In the rows, 128 means zero.
Rows swapped in pairs by one turn or mirror: which row each one swaps with:
Guri: [ 95 134 118 138 133 131 131 112 128 138 192 128 109 150 111 135 142]
Kirav: [117 116 150 139  92 120 130 146 110 144 154 114 111 145 140 127 135]
lodam: [103 151 138 167 103 144 140 142 124 140 127  99  91 153 117 134 124]
Zetom: [ 60 126 130 110 131 157 112 130 128 111 139 114 115 148 101 134 139]
Ropeg: [ 93 120 146 121 134 127 131 140 131 148 177 132 121 120 120 134 131]
repe: [ 98 132 121 140 132 124 109 110 139 126 161  82  77 123 112 146 150]
pob: [ 78 113 129 105 131 145 116 129 145 105 149  94  96 134 104 158 150]
nofe: [115 145 125 170 100 144 142 135 125 140 144 104  98 154 120 110 134]
kezi: [ 64 116 131 107 114 144 110 124 134 101 140 103 109 152  99 125 148]
sir: [ 78 116 117 122 118 135 117 122 153 101 154  89  90 130 113 154 151]
Miz: [ 82 121 120 111 134 138 122 109 152 115 151  85  93 122 125 142 150]
zep: [ 94 119 153 140 152 119 123 132 140  95 143 108 106 126 117 138 173]
Vebes: [107 151 131 164 104 147 134 129 126 142 149 106  89 155 111 108 131]
ragat: [119 115 144 140  95 110 132 146 113 149 157 110 106 147 136 123 142]
famiz: [ 88 117 146 129 142 130 132 153 149 102 140 101 116 144 134 165 160]
fonar: [ 89 130 124 141 113 140 129 120 100 149 169 114  99 162 116 113 128]
sesed: [102 133 153 149 140 109 135 123 134 121 158  90 102 121 119 126 179]
lugul: [ 66 134 149 132 127 146 124 140 120 111 123 117 115 164  96 115 138]
papu: [107 136 143 142 135 124 115 129 123 134 179 103  85 107 126 136 144]
sutid: [ 93 126 149 140 125 138 144 165 147 107 133 107 127 142 128 162 148]
Vibav: [ 88 140 135 143 109 159 151 153 133 136 120  89 116 153 132 131 131]
Kuro: [104 117 140 132 119 130 132 158 146 107 116 107 124 143 135 154 159]
Napo: [ 98 112 150 140 128 131 128 161 142 112 124 103 122 140 131 162 162]
gek: [ 83 152 161 151 116 137 148 118 119 129 140 117 100 148 104 104 143]
lov: [114 148 120 161 103 134 138 126 129 139 142 115  99 162 111 105 142]
Geba: [ 90 127 124 137 115 148 129 121 109 147 175 122  94 161 111 115 124]
Muvan: [104 129 129 143 133 125 118 118 136 132 178  96  80 108 120 131 141]
Deluf: [123 117 129 146 127 104 141 130 133 140 167 111  98 135 141 147 148]
fide: [ 62 120 139 113 116 147 122 138 129 111 125 108 108 170 105 122 138]
losa: [ 95 129 109 135 135 126 128 113 133 135 188 125 115 149 107 135 145]
safen: [ 77 133 157 147 125 145 132 140 118 110 121 121 110 159 101 108 144]
Teto: [ 93 126 137 135 106 156 143 163 136 118 117  99 114 163 115 150 139]
fasiv: [ 79 132 135 151  97 155 143 166 133 122 130  93 109 152 118 147 128]
Besid: [ 62 121 134 117 124 153 113 121 132 110 133 119 109 158  95 130 140]
Sabuk: [ 98 119 153 134 143 118 123 140 143  91 134 105 113 134 127 151 169]
tono: [128 110 127 147 121 109 138 140 133 141 169 108  98 139 140 143 154]
tiza: [114 133 133 151 133 121 119 125 141 134 173  92  78 113 121 134 149]
pon: [116 120 126 132  98 136 129 122 125 131 156 120 128 166 133 113 164]

Deluf is swapped with fonar
Teto is swapped with pob
Napo is swapped with Besid
Geba is swapped with tono

